(in the rows, 128 means zero)
Turns, then the turns between two rows, first turn first; the first pair answered:
turn Kivi:
[134 104 127 106 141 122 121 118 136 143 121 136 143 124 141 136 136] -> [132 105 114 112 144 119 123 109 142 137 117 123 131 121 134 135 128]
[133 148 122 154 150 111 137 124 137 127 150 119 119 122 142 127 113] -> [132 148 136 150 154 119 143 126 140 124 154 122 123 120 139 125 111]
[126 125 116 143 125 141 118 106 146 105 129 159 124 145 105 150 119] -> [124 127 127 127 123 146 121 115 146 103 136 168 131 146 113 156 136]
[106  98 150  64 126 125 103 124 127 153 112 140 155 142 118 132 142] -> [105  89 129  68 122 104 114 110 121 151 106 122 135 136 121 133 142]
turn tavef:
[153 151 125 216  98 152 121 141 136 119 136 107 103 111 108 113 105] -> [162 126 179 103  84 143 114 163 137 159 129 155 148 123 145 131 178]
[136 139 136 109 135 139 130 157 136 120 161 164 146 143 151 124 113] -> [130 145 109 124 134 103 151 154 118 115 155 140 121 154 153 121 116]
[168  95  74 126 121  77 129 134 109 147 116  90 126 158 135 140 164] -> [156 106 115 181 148 192  91 131 143 121 124 106 158 119 100 146 104]
[137 128 152 151 135 170 107 132 141 118 126 125 140 108 104 135 114] -> [137 125 130  88 117  98 132 132 116 140 122 123 128 141 133 138 167]
turn fen:
[131 161 111 156 164 112 133 135 131 105 160 130 133 154 140 114  96] -> [151 167 161 160 121 149 124 147 138 125 162 145 170 129 137 110 139]
[122 125 132 140 130 128 127 119 145 118 158 108 124 132 152 123 136] -> [120 127 142 153 124 138 122 118 149 119 151 107 130 123 151 136 136]
[129 141 115 131  86  46 154 144 114 140 107 112 112 119 155 113 198] -> [131 129 135 140  67  88 132 128 122 155  77 105 131  85 136 123 208]
[137 140 127 110  96 124 120 138 126  91 136 123 108 120 115 136 156] -> [134 130 119 117 100 135 117 123 131  95 130 119 105 108 105 141 152]
turn Zibu:
[116 101 123 130 130 107 117  94 123 119 101 111 110 134  86 123 119] -> [118 120 146 131 157 141 109 111 134 105 133 146 125 139  94 124  92]
[168 138 162 169 166 191 107 117 126 109 127 114 165 118 121 165  94] -> [191 170 171 161 131 152 148 157 122 109 160 116 173 148 151 151 139]
[140  96 105 108 100  97 147 145 120 147 106 123 132 138 147 142 158] -> [128  70  97 113 132 126 125 116 124 134  89 118 131 119 126 154 117]
Pairs:
(2 to 4 turns a pair)
[134 179 110  76 179  66 163 147 126 107 169 158  65 178 166 133  91] -> [160 149 174  95  45 117 159 134 129 172  88 132 131  97 142 132 223]	fen, Zibu
[116  95 145 149 150 178  93  82 159 137 103 134 130 116  99 144  86] -> [147 133 174  92 106  95 143 143 145 152 156 151 156 174 165 127 172]	fen, tavef, fen, Zibu
[151 102  98 103 153  67 142  97 139 141 114 128 116 136 140 138 136] -> [157 130 108 194 148 114 142 107 152 111 131 116 120 119 121 120 102]	fen, tavef
[109 111 109 157 126 156 123 107 115 138  77  98 107 106 128 138 108] -> [100 122 100 162 152 147 117 112 117 127  92 106  92 119 129 139  85]	Zibu, tavef, Zibu, tavef
[137 171 123 118  86  86 153 151 146 151 168 119 144 143 154 110 176] -> [107 102 104  54 127 108 101  95 148 171 108 128 149 119 131 144 148]	Zibu, Zibu, tavef
[150 138 173 145  57 119 129 136 120 153 119 136 161 122 109 114 188] -> [138 139 112 201  88  97 138 110 115 136 108  95 114 118  85 102 131]	tavef, fen
[142 154 187 119 155 176 117 182 148 104 180 159 142 159 146 141 118] -> [151 138 104 150  87  62 162 155 115 137 129  79  95 150 143 118 179]	Zibu, Kivi
[126 115 149 145 124 197 124 110 142 136  75 174 129 100  54 171  73] -> [150 174 166 109 118 117 180 188 135 113 160 204 135 180 122 140  99]	fen, fen
